Rotation paths and how fast each direction turns (degrees per step):
Each turn is a multiple of 5 degrees from 10 to 175, or 0.
Each row of a path follows its step; steps can be skipped.

step 0: [ 31  13   9  27 -40 -11 -35 -72  19 -13 -22 -15 -36  14 -20  30  33  16
 -64 -43 -18  -2 -38 -14 -57   2  35 -20  13  59  -3  -8 -16   0  48]
step 1: [ -22   39  -18   15  -12  -10  -46  -13  -15    9  -26  -21  -25   -7
   13  -16   -8  -13  -25   -3   27    8    4   19 -101   27  -44   -1
   38  -28   32  -75  -51    6   23]
step 2: [-12   4  -4   3  23 -16 -38 -33  46  76 -33  20   2  44  20  53  29  -5
 -29 -49  29 -23  27 -34 -37 -32 -18  13   7  31  43  11 -43  31  26]
step 3: [ 13 -14 -79  91 -19 -22 -21 -21  35  33  12   9   3 -13 -23  25  13 -27
 -22   6   3  17  55   6 -63  35  14   6  26  -3 -15 -30   7  43  19]
step 4: [ 29   0   9 -46   8 -37 -20 -24  38  35  38  -4 -12 -32  37  29  12  -3
  -5  25   8  42   0 -43 -77  40   1  35  15  17  53  12 -15  69  -3]
step 5: [-53 -44  -5  -7 -16  13 -40  -3  -6  41 -10  12   9 -54   0 -10  -6  11
 -14   1 -13  16  92 -65 -44 -22  24  -9  38  40 -23 -25  -7  45  14]
step 6: [  22  -25  -45    3  -11 -102  -54   13  -38   15   20    3    8   13
    1   32  -14    7   42   -9   15   36    8  -72  -55   -6    5  -32
    6   14    7   14   16   11  -26]
step 7: [ 35 -10  -8   0  13  -7 -59 -18   4 -25 -17  17 -39 -46 -10 -23 -47 -18
  15 -35 -36  -9  39 -20 -42 -14  55   8 -37  38  15 -16 -21  68 -58]
step 8: [ -1   1 -10  17 -13  32 -50 -66 -33 -14  35  -9  41 -19 -20 -27  23   4
  41   9  22 -15  -5 -84 -55  -3  -5 -67  -8  10  29   1 -21  13 -37]
step 9: [  40    1    5   37    8    1  -41   38   15  -44  -20   -5  -45  -32
   -9   26  -28  -29  -36  -16   18  -18  -24 -106  -34  -31   14  -29
   -7   37    7  -28  -25  -15    8]
step 10: [  9 -14 -52  31 -18  23 -12 -13 -43  -7 -31 -64  -1   2  36 -14 -14 -55
  29 -23  28 -44  11 -32 -39  -4 -27  14  -5  27  76 -51   7  12 -31]
Speeds:
[ -3  26   8  -1  13   2 -12  -2   5   6  -1 -11   7   8  -5   5   9 -26
  -3   0  13   5   2  10  12   8  18  -8   9  13  12 -21   9 -12   5]  35
[  4 -13  -2   5  12  -1   3   6  11 -18  24   3 -14   2  12 -10  -9   2
  24   6   3 -13  18 -12   8   3   2 -17   4  18  13  -5  -1  -7  -1]  20
[ 19   3  -3 -10 -14  18 -10  11 -10   5  -4  15  11 -10   5  12  -7 -13
  14   9  -3   6  -1 -22  11  -5   8  -9  -8  -4  -6  -9   8   7 -24]  25
[ 10  15   5  -7  29  -3  -3  13  11   4  -4  -6 -14  -3  22  15  12  15
  -4 -13  -8   6  -8 -14   7  -5  11  -1 -17   1  -5  11  -9   5   5]  155
[ 10  -5  -2 -17 -17 -10   3 -20 -10  14  10 -14   7  19  14   2  13  -6
   7  -4   4   1 -13  -7   5   6 -13  -8  -8  13  15  21   3  -2   2]  170
[-16  14  23 -14   7  16  -2  -6  -5   6  11  -6   6   6  13 -12  -8   4
   1   2   0 -10  11   8  -5 -12 -12   8  -8  -4  11  -9  -3  28 -12]  120
[  4  -1   1 -11   8  -4  -1   6 -11   0  -7 -11   6  -5 -25 -15 -18  13
  13  -7  13   6 -14   5   3   1  10 -20   1  15 -10   8  -2  24   8]  40

step 0: [-54 -12 -28  57  39  29  -1  39   6 -36 -34 -10   6  16  64 -25 -12  28
  -7 -37 -42   0  27  33 -14 -21  72  41 -44 -58  37  -1 -13 -23  26]
step 1: [ 40  -4 -29  65   1  -4 -12  68  33  -9  40 -44 -19 -24 -50 -34  19   1
  14 -11   2 -43  -9 -13  18 -52  35  31  54 -54   6  40  57  -1 -18]
step 2: [-19  45 -33 -28  28  -7  44  44 -13 -14  35  18  22 -48  33  -1 -16  33
   8  51   3  10 -19 -40  19  -1  28   5  67 -61 -19 -54   6 -52  57]
step 3: [-20  -8   6   1 -67  74  18  42 -19 -24  31  14  58 -22  32 -10   8 -47
 -12  23 -14 -29  59  -7 -23  57  44  41  24 -31  33  26   2 -22 -37]
step 4: [-23 -79 -57  49  34 -26  19  30  34  12 -39  -9 -36   2  45  -8   4  10
 -27  42  28  14   6 -43 -16   4  12  34  26 -46  73   1 -16 -22 -48]
step 5: [ 24  -8  18  67  -5   0 -41   4  34 -39  40  12 -26 -28 -60 -55 -56 -38
 -29  21  -7  17 -31 -46  24  27  41  51  34 -18  -2 -34 -18 -40  28]
step 6: [-50  28   0  10 -14 -38  29  17 -18  17  63 -13   6 -35 -15  -5 -33  -9
   7  36 -30   1  14   1 -33  -1  -8 -47  43 -67   2  27 -96 -59 -22]
step 7: [-13 -21 -35  51   8  46 -46 -35 -14 -29  50 -46  31  -3  16  30   7  23
  31  53  29  39  85 -34  14  64   7  17  11 -19  24  28 -28   8   5]
step 8: [-65 -29  28   6  75 -24  -3  35  31  21  16 -51 -24  17 -35  -6  25 -55
   5  12  11  18 -13  27  12  50  32  49 -29 -58  64 -12 -17  -6  18]
step 9: [-35  -4   2  23 -32 -27 -44   0  -4 -31  40 -77  18  -3 -37 -27 -20  54
 -40  35 -43 -30 -18 -23  24 -58  13  64 -39 -33  -8   6 -21 -45  16]
step 10: [-29  65 -70 -11  57  13  -4 -34  12   2  42   4  50 -27 -25  -8  -1  15
 -10 -13  36 -30  -3  14  12  -8  60  -3  40 -61  11  76 -38 -12  14]
Speeds:
[  8  18  -6   5  23   7  -5  -9   9  20  -9   0  -2  -3  -7  -5   4  13
 -10   2  24   7   6 -19  21  12  -6  -1  13  -2   1  -6  10   8  -5]  125
[-12 -21  -7  12   0  19  -7   7  10  -3   8   3  -2  -4  13   6   6  13
  -2 -18  22   4  -8  11   8   1  -4 -14   4  11   0  27  -3 -10  -3]  110
[ 12   1 -14   1   6  15   2  -2 -33   9 -11  -1   3  -5  -2  14  -2  -4
  -3  -7   6   6  18  -5 -14  -1  25  -8 -15   3  11   5 -11  -3  -8]  100
[  9 -15  -6  12  10 -13 -13  -8   7  -5  -7  28   7  -1   6   0  21  -7
   8  -3  -2  -7  29  13   4  -1 -10   4  -8 -17   7  -2   2   3  -2]  100

step 0: [  2 -14  65 -49 -38  32  27  52 -30  -3  47 -23  -9   4 -39 -10 -34  -5
 -19 -13 -22  16 -27 -36  11 -15   7  -1 -10   1  25 -72 -38 -26 -31]
step 1: [-29 -29  19  18 -30 -20   9  47  20  28  64  20 -54 -40   7  29  60 -17
 -23   8  21   6 -16 -15  -1   0   4 -25  46 -54 -21 -43 -37  -4  20]
step 2: [-45  44 -25  15  28  12 -37  -9  22 -14  30  17  19  -3 -56  34  15 -10
 -28   8  43 -65   1 -42  -7 -13   1 -73  58 -12  11 -10  17 -13   3]
step 3: [-12  -3  -4 -17  16 -12 -26 -22 -58 -15   6 -70  -7  -6 -74  36  42  36
  13 -19 -27 -69 -28  -6 -20 -37  16  -2  -7   5 -13  23 -17   0 -42]
step 4: [ 44  12  -7 -32 -13  -5   3 -30  23  11  27 -52 -21 -28  -2   7  11  41
  21 -13  14 -31   8  24  36  10 -15   8  18  54 -60 -25 -92 -26   4]
step 5: [ 17  27  19 -39 -14 -79   8  -1  45 -13  68   3  23 -13   8 -28 -49  12
   2  -9 -41 -26  14 -17  23   5 -39 -42  20  -5 -31 -33   1  51 -10]
step 6: [-50  10   5 -40  -8 -10  32 -11  28 -19 -17   1  14 -43  -6 -31  50   0
   9 -55  16  12 -23 -45  13 -20  -5 -34 -31 -33  19 -48  -1  56 -62]
step 7: [-10  22  19  -2 -53  -8 -42   1 -34 -30   2 -12  14 -37  25  -5  57 -27
 -10 -46  63 -11  55  -9  -2  29  73 -16  13 -12  -7  13 -32  11 -23]
step 8: [ -6  -1  14 -32 -23   8 -57  31 -19 -58  43 -16   9  18  16  -3 -41  30
 -52 -38  21 -31 -33   4 -22  -6  51 -14  24  62  10 -38  11 -28  -2]
step 9: [ 30 -33  23  22  -6   7  31  31 -34 -18  54  30 -23  -1  11  64  18  40
  -1  -8  -1 -34 -49  21 -21 -30  -9   0  -2  12   3 -72 -30  51 -25]
step 10: [ 42   6 -28  35 -27  -3  14  -8  51 -13  37  31  16 -35 -59  26  46 -63
   1  22  18 -30 -21 -12 -12  50 -21 -24  17  25   5 -44 -36   7 -11]
Speeds:
[  1  -4  -7  -1  -2 -12 -17  11  -6   4   4   4  22  13 -14  -6 -18 -13
  -8   0  12   6   0   0  15  -3  -5 -24   7  19 -14   8  11   8  12]  125
[ -9   9   0  -3   7 -18 -16  11  -3   3 -11  10  -8  -6   4   5 -10 -17
  36 -10  13  -6 -16  -3  -6   9 -11  -4  -2 -12  11  -4  -6  -8   3]  80
[-22  15  12   2 -12   7   6  12  -9  -6  -1   9 -11  14  21 -17  -4  -9
 -12 -17  -4  11   2   0  -5  10   0  -8  -5  13   5   9 -14  14 -10]  45
[ 20   3  10  -8 -17   7 -14  -7  -1  -7   3  15 -19  -4   6   0  -2 -21
  -4  13  15   8  -6   3  -6 -30   6   3  -4   4   3  -4  13   1 -12]  40
[-27 -11  -6   3 -10 -14  23 -10  19  -2  10  18   2  -5  -7   5  -5  -4
   1  18  10   0   7   1 -16  -5  -7  -8 -12  -3   3  -5  -2  14   9]  85
[ -1   0  -1   0 -12 -28 -15  11   0   7  -1  -5 -11  10  -6  13   8   1
  -1   8 -17   7   1  17  -9  11  14   9   8 -13  -9   8   7  24  -9]  175

step 0: [-14   4  22  43  60 -83   5   0  30 -29 -18 -45  36  37   1   2  10 -55
  66  -4   8  35  63   2  -7 -51 -22  14 -16 -41  -4  13  -4 -93  36]
step 1: [-11 -22  40 -55 -12  16  -4 -77 -43 -10 -40   3  40   4  79 -11 -19  16
  56 -69  59  43 -28 -13 -43 -45  18   7   3  -1 -44  63  -5  -9   2]
step 2: [ 52 -51  51  13 -73 -40  53   9  -2   4  20 -12 -11  84  45 -44  58 -53
 -15   4  32 -60 -20 -32 -25   6  30 -20  12   6 -53   5  -4  25  21]
step 3: [  34   -5  -44   55  -37   33   20   25    0  -48  -18   10  -14    6
    4  -32  -13   68    3   60    6   -1   -8  -43 -108  -22   16   52
  -33   30   16    0  -11    5   84]
step 4: [ 40 -10  -5 -55  12  46 -73 -36  21  30 -12 -80  -1 -27 -52  11 -26  19
 -20  34 -42 -71   4 -39 -22   4  26  10   4 -22 -74 -14  34  33  52]
step 5: [-26 -24 -31  -6  34 -16 -23  -7  76 -16  18  17  31 -35  66 -46  -2 -22
  -9  62 -72  26  30 -57  -3   6 -24 -43  32  -6  22 -31  43  84 -11]
step 6: [-37  -3 -18 -42  55  -5  -6 -13  39 -23  14   4 -83  -9  27  93  21  44
 -70  16  15 -12 -67   0 -26 -42 -28 -27  40 -24  52  20   5  12 -26]
step 7: [-48  -2  80  -5  14 -25  17  18 -29 -64  81  -9  -6 -29 -67  -9 -22  38
 -49  10  -3 -32  28 -22  62  27  -3 -34  12  39  26  74  13   6 -23]
step 8: [-43  46 -16   8 -17  10  68  16  -7  50 -43  37  45 -21 -45  35  47  26
  36  40  22 -43  82  -8  23 -55 -36  13  35   4  40  31  24 -22 -47]
step 9: [ 20 -31  72 -17  43   1   3 -33 -17  24 -37 -15  -9  -4 -25 -17  68  73
  85  18 -22  33 -12  46  70 -31  39 -28   6 -11  18 -32 -44 -49  -4]
step 10: [ -9   4 -17  11 -50  -2 -38  -4  -3 -78  18 -15  58  54 -36 -18  62 -43
  39 -33  19  52 -19 -23  39 -85  14   1 -35 -12 -29 -13 -27  15 -68]
Speeds:
[-12 -10  19   5  -4   1  10  -8   1  -3 -14   4  10  -5 -11  12  -4 -15
   0   4  16   7  12  17   4 -11  22  -8 -23  -7  10  -6 -12  -3 -11]  35
[ -7   3  -1 -25  28 -10  14  15 -17  -4   4   2  13  -3   3  -2   0  -4
  -2   5  17  -1   8  -5   5   2  -5  -1  19   1   1   6 -19 -20  -4]  45
[ 15   0   0  -6 -13   1  40 -12  18  -2   3  -5 -14  -2  -3   4 -14   2
   8   0   3   6  -2 -10   5  12   7   8   5   6   0  18   4 -10 -14]  65
[ -8  21 -15 -19  -3  20  -1  -7  12   6   0  25   6  15  -3  22   0   8
   2 -14  12  -6  -1  -1 -10 -10  13  -2   6   6  -4  -3   0   3   4]  155
[  8  -9  -7 -14  -6 -10  -9  -2  -8  17 -21 -18  -8 -15   0  -2  -3  14
  -7 -22  15  -4  -4   0  -5  -7  10   9   9   2  28  -2   3   4  -3]  145
